In the rows, 128 means zero.
A state moves one step at a time under one of 7 hidden systems, and each row is a state written as 18 numbers. Each run below is a few steps of one system.
filur, run 1:
[[136  98 129 145 131 164 148 121  60 162  93 119 171 166 118 160 161 139]
 [162  59 139 176  72 111 104  90 105 122 118 147  88 113 112 143 104 133]
 [134 169 140 147  92  85 130 147 184  74 178 150  84  81 123 100 136 106]
 [138 202 144  98 189 144 153 189 135 135 165 104 174 140 113 107 179 109]
 [158  71 130 116 201 179 102 107  67 187 107 100 166 172 114 122 115 138]
 [114  41  94 153 102 126  89  48 143 108 105 154  71 120 152  98  63 137]
 [ 63 185  92 134  76 101 173 133 209  45 149 167  96 105 167 117 157 122]
 [119 205 151 116 150 150 196 191  98 137 132 115 203 156 116 187 229 140]]
dil, run 2:
[[167  78 125 153 163 133 112 102 109 135 137 129 122 143 125 132 124 146]
 [123 141 135 136 135 100 114  97 140 104 141 139  99  79 132  86 112 139]
 [103 173 133  90  96 131 155 161 151 104 133 123 134 119 111 112 150 113]
 [143 110 143 117 136 181 134 150 123 142 123 116 156 175 118 167 159 121]
 [139  93 140 178 163 147  92  82 111 147 122 137 119 125 156 134 110 131]
 [ 95 159 107 153 105  86 126 109 142 111 128 145 100  87 151  85  99 111]
 [116 162  98  99  90 108 178 185 144 109 136 125 143 151 111 134 155 119]
 [177  90 138 125 160 155 137 140  98 147 135 115 157 173 103 171 164 155]]
subut, run 3:
[[143  85 152 153  82 140 130  97  99 114 111 141 115 118 106 145 145 143]
 [163 125 151 160 104  97 112 126 147  99 163 143  90  93 113 121 127 122]
 [154 178 145 141 156 122 124 178 149 131 176 119 135 125 122 113 143  88]
 [128 131 130 135 176 187 117 141 109 162 125 110 166 165 137 112 138  88]
 [100  77  89 149 148 161 120  70 118 124 102 142 122 150 160 100 111 130]
 [ 97 126  72 135 110  82 166 102 156  74 132 159 103 122 151 119 135 167]
 [131 170 133 110  98  96 188 173 125 105 139 131 149 129 102 172 186 159]
 [170 112 204 129 104 169 119 139  72 155 115 111 153 121  76 165 164 127]]
Bife, run 4, 8 rows:
[[145 100 107 117  77 147 160 160 115 109 132 126 138 167  82 104 151  97]
 [189  68 140 145 132 125 108 119 145 109 158 136  98 141 109 155 131 149]
 [146 162 167 136 190 105 103 105 131 131 154 124 120  73 132 112 126 156]
 [ 93 178 134 109 152 162 130 140 127 134 126 114 154 120 131  64 132  83]
 [109  88  97 144 105 187 132 132 150 116 119 138 131 188 147 130 137  83]
 [134  97 119 185 127 111 131  90 132 112 127 159 108 132 162 186 143 166]
 [121 181 144 140 126  76 161 120  89 122 127 134 141  72 116 124 155 166]
 [140 143 136  90  89 137 153 174 103 127 132 108 149 132  65  80 146  93]]
vula, run 5:
[[152 133 127 172  78  91 142 165  96 156 121 131 136 141 121 187 132 113]
 [195  94 144 153 144  98 105 140  78 171 139 112 131 132  96 142 107 132]
 [164 115 129 113 177 105 101 117 114 137 153 112 116 103 101  55  93 129]
 [112 155 102  75 167 137 140 147 169  99 155 118 130 132 120  56 130 117]
 [ 91 138 114  86 155 187 153 137 169 104 125 128 151 171 148 143 171 136]
 [ 87 104 144 143 116 179 128  74 125 119  85 146 132 132 165 179 153 159]
 [102 127 143 175  50  96 125  89 108 121  95 153  99  82 141 150 113 131]
 [160 153 132 161  64  59 137 181 120 135 149 131 113 110 102 149 119  97]]
Bife, run 6:
[[ 77 202 123 107 129  77 132 125 123 144 109 122 130  70 146  94  91 129]
 [ 99 144  91  73  91 146 157 192 152 132 116 112 149 182 118 127 126  87]
 [162  53 125 127 121 149 112 128 130 149 112 125 123 184 131 210 121 153]
 [134 126 153 144 147  72 101  75  96 154 109 131 107  65 142 142  89 184]
 [ 85 196 117  80 111  89 146 151 136 124 123 115 130  86 116  64 102 109]
 [127 113 108  73 107 173 139 191 176 124 134 112 138 199 116 151 133  89]
 [161  65 152 151 156 153  88  96 125 159 112 128 120 156 153 211 116 163]
 [ 98 162 141 156 141  77 109  72  88 150 100 134 117  52 154 105  89 158]]
vula, run 7, 8 rows:
[[113 171 138 132 117  70 145 111 114 114 124 137 118  68 127 120 130 166]
 [137 166 159  93  85 126 143 183 116 142 126 106 147 121  85 131 142 102]
 [172  84 158 119 139 171  89 149 148 146 144 113 121 165 114 154 117 103]
 [127 119 123 159 192 129  86  85 154 128 145 139 104 113 173 109  97 132]
 [ 67 190  88 128 139 103 156 125 127 126 115 133 142 109 160  83 120 117]
 [105 122  92  96  82 142 175 165 112 134  96 120 160 181 114 153 149 122]
 [165  51 136 129 114 138 120 103 118 126 116 134 114 153 114 192 135 176]
 [148 134 171 148 134  81 102  83 123 115 140 140  92  52 122 120 114 169]]
dur, run 8:
[[118 134 140  82 142 120 126 122 182 104 134 131 110 121 143 174 134 180]
 [ 95 161 178 107 129 157 113 112 128 148  93 120 142 103 147 176 135 148]
 [103 127 153 136  68 147 102 120 109 155  88 124 122 111 128 126  96  85]
 [140 116 100 150  86  86 111 156 153 136 138 135  97 141 137 133  78  90]
 [143 153  95 126 183  75 130 161 143 155 150 119 133 147 153 156 105 146]
 [115 138 121  89 190 131 133 112  84 165 102 104 164 126 124 105 121 162]
 [116  80 129  85  97 147 122  84 110 108  98 124 112 110  93  71 108 142]
 [136 111 132 109  80 105 126 125 193  71 151 147  76 112 121 147 125 149]]
filur, run 9, 8 rows:
[[157 101 130 159 153 132 137  89  61 123 133 131 139 112  94  63 147 138]
 [145  76 108 124  93 150 134 115 139  76 147 141 102 140  90  59 135 106]
 [137 129 130 122 150 163 139 140 198  70 177 143 115 151 136 135 177 129]
 [125 155 162 151 200 170 133 101 110 129 137 131 162 121 147 139 185 153]
 [122  95 136 172 114 166 122  78  57 144  94 134 142 118 116  82 130 107]
 [136  84  96 171  56 132 130 130 153  85 143 154  89 150 121 101 121  77]
 [152 164 119 154 154 107 155 169 186  86 192 147 120 145 144 158 179 131]
 [153 160 153 136 215 130 146 118  67 154 139 114 177 114 113 120 177 169]]
subut, run 10, 8 rows:
[[ 86 149  88 102 153 106 140 131 124 160  95 119 148 145 166 152 101 151]
 [101 115 105  93 101 104 153 112  88 147  76 121 141 127 122 149 114 171]
 [142  99 140  92  73  90 132 120 115 119 109 125 105 103  90 144 110 168]
 [168 141 174  93 115  96 105 156 154 126 153 113 103  93  94 145 114 139]
 [143 167 180 103 165 147  85 161 145 164 146 102 136 112 122 126 109  95]
 [ 98 132 126 120 164 174  86 118 133 170 106 111 138 142 161 103  83  81]
 [ 74 111  59 128 137 121 125 100 150 133  98 139 116 155 183 118  80 126]
 [ 95 139  65 109 118  67 177 132 131 116 107 140 131 141 154 167 128 186]]
dur, run 11, 8 rows:
[[146 148 148 127 133 181 127 178 138 130 158 114 149 157 104  96 155  59]
 [151  84 111 166 175 181  99 122 147 132 153 133 126 178 148 109 126  85]
 [110 119  85 192 176 121 135  77 127 104 140 158 120 129 176  97 135 139]
 [ 86 152  81 138 113 107 199 113 102  90 113 150 150 128 134 107 175 159]
 [144 101 130 104  73 140 179 148  92 112 110 126 152 156  78 162 183 157]
 [201  92 200 152 105 140 104 133 103 135 146 124 118 114  79 172 153 134]
 [164 176 193 175 145 122  88 143 140 129 178 127 112  75 121 100 132  80]
 [105 186 111 130 165 160 124 170 170 125 162 121 144 149 151  68 129  50]]
dil, run 12:
[[145 125 175 203 158 182  88 113 122 158 135 136 138 141 167 180 148  97]
 [104 162 109 213 143 103 106 106 112 152 130 144 120 102 177  86  93  75]
 [105 153  44 134 103  81 176 172 132 113 140 136 134 156 131  75 118  90]
 [166  89  75 102 154 119 185 158 118 106 150 125 152 193  95 137 175 170]
 [178  75 164 131 178 141 120  69  88 111 138 129 124 102  94 114 158 200]
 [117 141 194 121  87 143  96  86 138  92 128 134  90  44 102  63 119 114]
 [ 98 176 159 102  65 172 125 183 204  99 143 127 117 134 131 140 147  59]
 [127 145 134 158 177 186 129 165 143 161 133 124 170 197 175 211 167 102]]
vop, run 13, 8 rows:
[[160 134 138 127 115 120 138 178  83 175 119 104 161 153  97 160 133 111]
 [184  61 128 132 130 122 100 121  95 151 130 116 116 142  92 109  94 125]
 [147 110 103 119 151  95 116 108 163  90 165 138  89 108 121  68 103 141]
 [ 94 185 120  80 173 142 147 140 175  97 149 123 141 122 138  93 153 135]
 [ 85 137 151 105 151 205 130 110 114 148  88 116 168 148 146 148 156 130]
 [108  82 137 178  83 146 111  69  99 137  81 149 114 122 154 166 115 135]
 [130 145 114 176  59  52 142 139 145 101 141 158  88  98 136 154 119 125]
 [162 189 141 104 128  90 151 218 139 143 167 106 150 137  97 150 150 107]]
vop, run 14:
[[ 88 115 124  97  95 183 103 128 202  96 125 134  99 144 148 106 106  82]
 [113 144 131 146 174 150 121 126 189 118 144 144 125 153 192 207 152 148]
 [106 172 131 170 160  96 148 110  63 176  96 128 166 106 160 168 141 161]
 [113 110 101 135  40  98 145 134  62 157  77 122 134 127  97 103  92  97]
 [175  72 109 100  63 110 127 171 178  96 157 129  87 165  88 146 110 114]
 [190 142 162  97 215 109 116 152 168 116 191 115 121 120 114 156 152 178]
 [111 172 164 107 213 144 107  93  77 170 112 101 162  77 126  60 118 138]
 [ 57 103  99 124  80 181 109  84 129 127  76 133 116 132 151  57  81  67]]

Which system made each run below?
run 15:
[[121 137 105 173 115 121 130 143 140 132 135 142 124 146 156 143 125  96]
 [138 140  96 158 148  97 149 142 114 134 141 134 140 142 139 132 138 131]]
 => dil
run 16:
[[146 125 122 177 133 134 143 125 131  97 160 149 125 134 128 115 168 118]
 [133 150 125 156 144 140 157 139 120 112 149 137 149 140 127 123 177 121]]
 => dur
run 17:
[[123 123 136 109  65 106 127 135 140 116 115 128 104 109 111 134 109 124]
 [159 137 149 119 120 106 109 167 153 143 147 118 117 129 121 169 114 120]]
 => subut
run 18:
[[119 153 157 100 156 162 114 130 120 139 126 109 145 111 114  80 127 106]
 [101 111 110 111 116 174 117 127 166 111 124 131 119 156 140 101 117  90]]
 => vula
run 19 (2 x 18):
[[183  70 161 103 153 169 119 117 115 120 140 117 132 146  84 141 157 163]
 [133 128 177 129 160 151  93  78 154  95 150 139  99  74 130  94 134 145]]
 => subut
run 20, 2 rows:
[[ 91 114  44 122 102  67 143 121 124 136 101 133 113 140 150  99  63 128]
 [115 124  77  53 102  98 173 171 170 101 127 122 126 169 116 159 131 165]]
 => vop
run 21 (2 x 18):
[[163  96 127 165 156 100 105 103 113 142 137 134 112 120 135 138 106 148]
 [122 164 129 120 128  81 124 126 136 115 141 128 108  80 122  87 106 132]]
 => dil
run 22:
[[105 181 165  56 127 163 162 153 121 117 118 106 167 113  91 113 178 141]
 [132  74 164 117 117 224 102 113 107 152  93 112 149 166 114 146 135 103]]
 => dil
run 23 (2 x 18):
[[137 170 138 182 121 106 130 155 113 149 141 132 138 119 141 143 135  94]
 [153 118 117 153 141 133 124 149  84 169 126 114 152 156 115 117 118  94]]
 => vula
run 24 (2 x 18):
[[159 117 137 104 151 156 158 138 157  68 173 134 129 142  94 113 195 156]
 [148 116 183 123 181 194 118  94 118 112 140 124 143 118 113 124 180 154]]
 => filur
run 25 (2 x 18):
[[169 153 181 126 203 141  92 148 106 183 146  99 154 120 122 150 127 128]
 [118 103 112 153 157 132  87  84  85 170 104 119 126 114 141  60  67  98]]
 => vop
run 26 (2 x 18):
[[137  89 167  93 144 192 114 109 148 115 122 124 130 148 122 167 156 159]
 [103 133 176 161 130 157  90  73 131 132 107 141 112  86 165 150 123 133]]
 => dil
run 27, 2 rows:
[[156 168 179 184 183 109 122 112 120 131 161 141 131  87 148 171 169 166]
 [116 182 162 151 122 128 123 132  63 162 116 114 155  78 106  58 123  76]]
 => dil
run 28 (2 x 18):
[[141 140 145 106 120 100 130 142  64 179  98 102 154 112  95 136 111 141]
 [156  79 137  93 108 125  97 118 110 144 114 108 111 118  86  92  79 125]]
 => subut
run 29, 2 rows:
[[127 114 117 137 125 115  99 117 133 140 124 127 107 119 137 101  81 104]
 [123 139  86 114 149  97 134 150 158 128 143 125 122 147 145 119 104 126]]
 => subut
run 30 (2 x 18):
[[ 98  81  83 151 122 170 131  91  74 153  81 128 151 165 138  80 110  96]
 [124  63  60 157  83  97 136  94 161  80 131 163  78 148 145 113 101 138]]
 => dil
run 31, 2 rows:
[[119 140 170 101 122 190 105 154 201 108 147 125 118 147 140 164 146  98]
 [104 128 145 176 152 180  86 108 149 158 113 136 130 146 192 171 115  94]]
 => dur
run 32, 2 rows:
[[ 91 182 158 109  98 139 135 149 132 140 105 120 144 109 134 151 138 114]
 [130 110 133 126  91 155 108 153 119 164 105 114 134 157 123 148 101  83]]
 => dur
run 33:
[[115  78  97 111 136 118 139  87  96 146  82 130 134 147 141 166 112 191]
 [115 117 123 104  66  70 148 104 118 105 103 139 100  86 107 137 111 181]]
 => vop
